One turn sends every row of this set to another row. A few are shown first. Where does it send the rows asked after them?
Q_186: [ 18  -7  42 -25  27 -20  -1  21  37 -13  20  -7   0 -33   1  13  23  16
  16  -9   9 -27  43   7 -16  21   1 -12 -47  32  20  21  26   0 -32   4
 -58 -11  -4  26 -12  10  17 -12 -28 -16  12 -23  -7  -5   3 -17  -4 -36
 -20 -15 -22  15  -3 -28 -27]
Q_468: [ -3 -39  20 -21  17  -3 -19  67  15 -52 -12  -1  -4 -20  15 -12  25  30
 -48 -15 -16 -50  33  29 -20  23 -20   2 -36  45  23  -9  17  40 -17  -3
 -48 -21  13  -1 -23   9  11  -6   2   3 -15  44  37   2   0 -16  -1 -15
 -28  -8  -9 -26 -29 -14 -26]
Q_751: [-43  -7  19  18  -9  26  10  23 -15 -60   5 -18  -2  29 -28  21 -32  -7
 -13   9  -3  30  55 -28  18   2  20 -34  -8  -3  42   9  -1  42 -39 -28
 -11   6  44 -67  19  18  -4 -34 -32  28 -10  -2   1  -6  21  -6  18 -17
 -25 -28 -27   6  27  -2  21]
Q_883: [-25 -24  -2  -6   7  12 -18   7 -29 -34   3 -24  24   8  22  14  31   0
 -42  24 -39   8  -9  10 -17   0  13  24 -30  19 -35  -3 -17 -24  -3  44
   6 -32   1 -39   0 -23  39 -31  12  42 -17  51  52  16  51   8  13 -19
 -43  12  -5   8  17  -6  27]
Q_164: [ 17 -21  35 -22  35 -28   5  23  31 -25  23 -13   9 -19   5  13  23  22
  20  10   7 -17  29  13  -7  19   2  -3 -27  51  15  39  17  -9 -25   8
 -71  -4   6  28 -13  13  18 -13 -39 -12  13 -13  -2  10   0   5 -12 -36
   2 -11 -24   8 -15 -21 -14]
Q_846: [ 17 -21  34 -29  32   1   1  27  43 -23  20 -19   6 -36  13   3  36  11
  13  -3  14 -22  35   4 -16  10   6 -18 -24  34  30  31  12  -8 -27   7
 -70   3   6  24  -4  -1  10 -19 -41 -18   3 -15   1   6  15  -1  -6 -31
 -10 -13 -27  19 -16 -34 -25]
Q_355: [ -3  19  20   2  -2 -10 -56 -23  -9 -22   2  -2   2  14   8  38   2  13
 -59  52 -27   2   4  15 -30 -32  17 -17 -24   0  -7  41 -46 -53 -10  -7
 -19 -23 -31 -10  16   2  22 -25   9  -9 -37   3  29  33  31 -16  -4  -2
 -35  -3 -23  14 -24 -35   2]
Q_814: [ -4 -12  -1   4  -6  -8  12  14 -29 -70  27   8  10  50  27  22 -25 -40
 -38  10 -14  -5  35 -15  17 -19  25  16  29 -10  27  20 -18  51 -40 -28
 -15  -5  -8 -25  23  58  11   0 -22  12  -8   2  19  -3  46 -24 -23 -15
 -20 -34 -18   3  16  -1  10]
Q_95: [  0   3 -18  -5  16 -18  -2 -24  28 -24  20  -1  -5 -28  14  40 -33  17
 -20  17  14  -2  16 -10   6 -36   4 -25 -37 -32  30 -16 -38 -52   8 -37
 -15   4   5  -8  15  40  51 -38  -7 -15 -37  30  39 -15  -6   3  28 -32
 -29  15 -38  18   8 -33   3]
Q_491: [-15 -39  50  -1  12  -3 -33  50  25 -26  -9  -9  -7 -24  18  14  21  27
 -41 -11 -20 -38  59  22 -21  15 -12  -1 -49  45  24   3  31  46 -14  -8
 -38 -23  25   8 -21   7   8   4   8   2 -10  42  29  24   6 -15  12 -30
 -36  -1 -19 -14 -32 -10 -21]
Q_268: [-24  -6 -11  -8  -9  21  -8  -9 -21 -11   4 -11 -21 -34  31  14  -3  -9
   4   0  18 -22  -1  -6   6  28   8   7 -61  -6 -24 -43 -15  -5   5  -5
 -12 -15  35 -65 -17  41  35 -44  21  12  -9  27  38 -18   0  42  30  -6
 -33  35  -4   7  19 -21   5]
Q_130: [-32 -13   6   4   5   4  -3  10 -35 -39  -3 -26  15  12  12   6  17  -3
 -47  29 -35  16 -13   2 -19   1   7  33 -28  19 -42   3 -14 -22  -4  46
   3 -32   2 -44 -22 -14  39 -27  12  35  -2  42  52  18  46   9  21 -15
 -40   8  -8  15  17 -18  20]
Q_542: [  6   3   1   1  -2  -6   9  19 -48 -70  12  12 -18  37  36  12 -26 -38
 -20   6 -14 -10  44  -8  28 -23  32  16  16  12  18  21 -11  43 -40 -24
  -7  -1  -7 -27  12  55   6  10 -21  22   5  16  32 -12  57 -24 -11 -20
 -15 -29 -15 -12   5   8  11]
Q_514: [-24 -23   7  -3  14   0 -17   7 -30 -39   3 -26  18  16  23  18  26  -2
 -35  19 -36  -5 -26   4 -25   8  17  21 -18  20 -40 -16 -12 -24 -18  49
   6 -25  -4 -44 -13 -14  41 -34  12  32 -19  47  42  28  43   4  16  -9
 -49  14  -7   8  24 -14  10]
Q_193: [-25   1  18  -2  -7  31   9  45 -15 -67   2  -5  -3  12 -12  26 -28  -9
  -7  11   9  16  52 -24  12   9  49 -33  -7  -6  50   6   4  33 -30 -38
   0  10  28 -82   4   6  -2 -31 -34  19 -25  16   2 -15  11  14   0   4
 -32 -27 -23  -3  22   7  15]
Q_322: [ -7   6  -5   0  10 -19  -4 -28  20 -16   8  -3 -12 -33   7  21 -31  15
 -22  15  19  -7  28 -19  -6 -38   5 -24 -32 -39  30  -9 -44 -49  10 -42
  -3   3   1 -20  10  40  47 -13 -11 -25 -32  29  33 -21  -2   3  25 -29
 -28  20 -39  10  10 -44  10]
Q_699: [-23  -9  -7 -22  -1   8  -8  -9 -37  -6  14 -18 -19 -26  15  16   1  -4
   8   2  16 -14   7   0  12  29  13  -1 -72  -6 -21 -32   1  -7   8   1
   0 -22  41 -49 -17  55  34 -54  17   4 -11  38  49 -11  -1  31  25 -23
 -33  35 -16  -2  13 -30  10]
Q_780: [  2  29   4   5   7 -11 -59 -30  -2 -20  -3   9 -11  17   9  24  -3  11
 -60  39 -35   6   2   0 -24 -26  13  -3 -13  -5 -11  29 -47 -47 -21  -8
 -18 -22 -32 -13  17 -13  21 -26   0   1 -35  -4  21  14  33  -5  -7   5
 -38  -1 -14  10 -21 -36 -11]
Q_342: [  5  -5   7   2  -1 -10  16  25 -33 -76  27  18 -12  48  45  14 -15 -37
 -34  -3  -5   0  29 -12  35 -19  36  12  20  18  15  32 -19  34 -43 -21
  -8  -6  -6 -34   6  48   9  -4 -12  15  -9 -13  20  -6  46 -25 -17  -2
 -19 -37 -23   8   6   7  13]
Q_309: [  2 -15   9   5  -6  -1  12  12 -34 -70  13   4  -4  51  31  29 -27 -30
 -29  13   7   4  55 -10  28 -12  23  17  27   1  16  28 -17  41 -20 -30
 -16 -12  12 -33  27  54  14  28 -10  20  -1  11  21   2  53 -27 -15 -12
 -23 -32 -11   1  21   6   9]
Q_837: [-16 -34  44  -3  20 -10 -34  64  15 -34  -5  -1   2 -29  17  -2  21  35
 -44  -7 -16 -43  49  26 -30  27  -4  -4 -44  40  10  -6  28  37 -16 -10
 -51 -32  -2  -2 -27   7   5   9   6   5 -10  31  23  12  -5 -24  -6 -20
 -28  -3   2 -12 -19  -5 -21]
Q_163: [-23 -12  -6 -14  -2  14 -11 -15 -18 -13  11 -11 -25 -37  21  13   6  -4
  14  -1   8  -6  11   2  13  27  13   2 -74  -6 -25 -30  -8  -2   9  -5
  -1 -12  38 -65 -14  36  46 -59  25  10 -15  30  47 -17   5  29  24 -19
 -27  26  -5  15  18 -21   6]
Q_720: [  0  28   6   3  -1 -15 -51 -29   1 -29  -5   9  -5  10  17  32  -1  14
 -63  41 -28  11   7   8 -23 -26  26 -17 -28   1 -10  37 -48 -41  -6 -13
 -25 -25 -45  -7  25  -6  36 -27   7   7 -29   3  36  24  25  -5  -3  -4
 -38  -2  -8   5 -18 -32  -3]
Q_345: [-39   3  28   0  -9  32  13  39 -15 -63  -4 -15 -13  10 -18  30 -29 -21
  -1  23  -8  17  45 -18  10  -9  26 -30 -11  -9  44  10  -1  30 -32 -40
 -21  27  26 -70   4   4 -12 -33 -42  20 -16   6   4  -2  17  -2   4  -6
 -18 -28 -22  13  28  11  28]
Q_958: [ 17  -5  40 -19  26 -21  -6  20  30 -16  19 -22  -1 -25   9  20  31  10
  14  -3  19 -15  23   8 -20  24 -11 -16 -33  45  24  26  28  10 -19   1
 -71 -18   7  30   3   9  33  -9 -34 -16  15  -5  -4  12   4 -27 -10 -39
  -9 -18 -23   3   4 -37  -9]
Q_670: [-42 -16  14   2 -16  38  13  28 -13 -63   9 -11  10  27 -19  27 -40 -15
 -11  10   2  17  45 -17   1   7  38 -11 -10  -5  47   4   8  38 -39 -34
  -6  17  42 -71   7  17  -9 -28 -40  30 -23  12   1 -16  28   9  -1 -19
 -26 -23 -23  15  28   2  22]
Q_576: [ -2  -7 -15 -12   5 -14  -3 -21  23  -9   6   4  -7 -22  21  35 -41  22
 -19   6  14 -12  16 -15  -6 -41   9 -29 -28 -31  21 -18 -28 -62  -3 -36
  -3   2   8  -6   7  33  48 -28 -10 -20 -48  24  21 -20 -13  15  26 -25
 -30  13 -40  13   3 -36   8]
Q_224: [-18 -42  44  -4  19 -17 -21  60  22 -45  -8  -4   3 -34   1  -1  21  34
 -33  -8 -26 -55  57  29 -17  27  -8  -8 -36  45  24  -7   5  34 -21  -8
 -38 -20  16  -2 -13  10   2  -8  15 -16 -14  48  27  10  -1  -9  -5 -20
 -23   0 -11 -30 -23  -6 -13]

Q_224 goes to Q_345
Q_576 goes to Q_780
Now these:
Q_837 goes to Q_670
Q_846 goes to Q_342
Q_883 goes to Q_163
Q_130 goes to Q_699
Q_491 goes to Q_751

One turn sends every row of this set to another row. A few are shown first. Where does it send the rows asked after them?
Q_301: [-13  18 -31  26  -5  20  -6  45  23   2 -10   1  21  20  13  13]
Q_380: [-11   5  -7  -1 -37 -38  17  20  -3 -12  18 -28 -10   8  -6 -42]
Q_891: [ 12  -8  -7 -14 -17 -13  39  16 -12  21  28 -16  13 -18  10 -28]
Q_563: [-19  29 -12  26  -5  17 -14  31   6  20  -1  -2  27  30  28   8]
Q_257: [-27  11  25  -4 -32  24 -12 -33 -47 -20 -13  -6   3 -26  18  -5]
Q_635: [-15 -17   4 -19  -5  13 -32 -18 -33 -52  15   6 -43 -13   1   5]
Q_675: [ 23   8   5  13 -18  -9  20  36   9  -3  -2 -36 -20 -23  22 -45]
Q_616: [ -6  -5 -15  22  34  -7  -7   9  27   6 -33 -23   6  -5 -31  -8]
Q_548: [-25   9  29  -8 -25  34 -10 -32 -34 -17 -10  11  -5 -22  19  10]
Q_411: [ -3   0  -4  15  39 -25 -35 -11  10  19  14 -29  -8  18 -16  -9]
Q_313: [ -3 -14  -9 -15 -11  27 -28 -14   3 -64   5   8 -36 -24  -3   2]
Q_93: [-11  16   8   0 -43  42 -13 -35  -6 -23 -10  -2  13 -34  16  -3]
Q_316: [-11  -3 -41   7  32   3 -24  49 -15 -15  -2 -10   3  29   2 -12]
Q_359: [ -4   0  -7  -8 -25  46 -19 -20  19 -49 -12  11 -15 -32   3   3]
Q_693: [ -7 -22  -2  -9  -9   9 -21   0 -37 -56  15  -3 -43 -25   6  12]
Q_689: [ 27  -3   1  -1 -11  -2  32  27   0  16  11 -24  -1 -29  24 -36]
Q_261: [-13   7  14  31  18 -19   1   4  16  37  -8 -11  -1   7  -7  27]
Q_248: [-12   2   1  32  22  -9   7  13  25  22 -32 -13   7  -4 -22  16]
Q_456: [-24  -8  19  -8 -13   8 -15 -15 -63 -37  -1  -6 -26 -23  13   3]
Q_739: [-21  24  -5  17  10   6 -28  24 -24  21   6  -8  18  37  32  -8]
Q_545: [-10   0 -46  16  16  13 -12  56  14 -17 -11  -2   9  22   0   0]
Q_924: [-17   7 -21   7  30   1 -34  32 -34   5   7 -14   8  37  18 -17]
Q_721: [  4  11   1  11 -31 -28  12  31   7 -18   3 -38 -22  -3   6 -49]
Q_527: [ -9   6  13  25  27 -26 -22  -7   8  34  16 -19  -9  20  -5  14]
Q_637: [-16  10  14  -4 -32  49 -10 -29   0 -25 -20  14   0 -33  14   6]
Q_173: [  0  -6 -16  14  42 -16 -26  -2  19   3 -11 -29  -1   8 -30 -19]
Q_828: [-25  -3  25 -16 -11  16 -21 -26 -51 -29   8   8 -28 -14  13  11]
Q_288: [  4   3 -13  -2 -38  41 -17 -22  22 -42   5   2  -5 -36   9   6]
Q_335: [  9 -17 -18  -7 -21  25 -22  -4   5 -60  17   0 -32 -33   4  12]
Q_28: [ -8  -4 -10 -12 -31 -32  31  14 -11   6  32 -17   8   0  -4 -32]

Q_828 goes to Q_635
Q_257 goes to Q_456
Q_380 goes to Q_721
Now these:
Q_301 goes to Q_563
Q_173 goes to Q_616

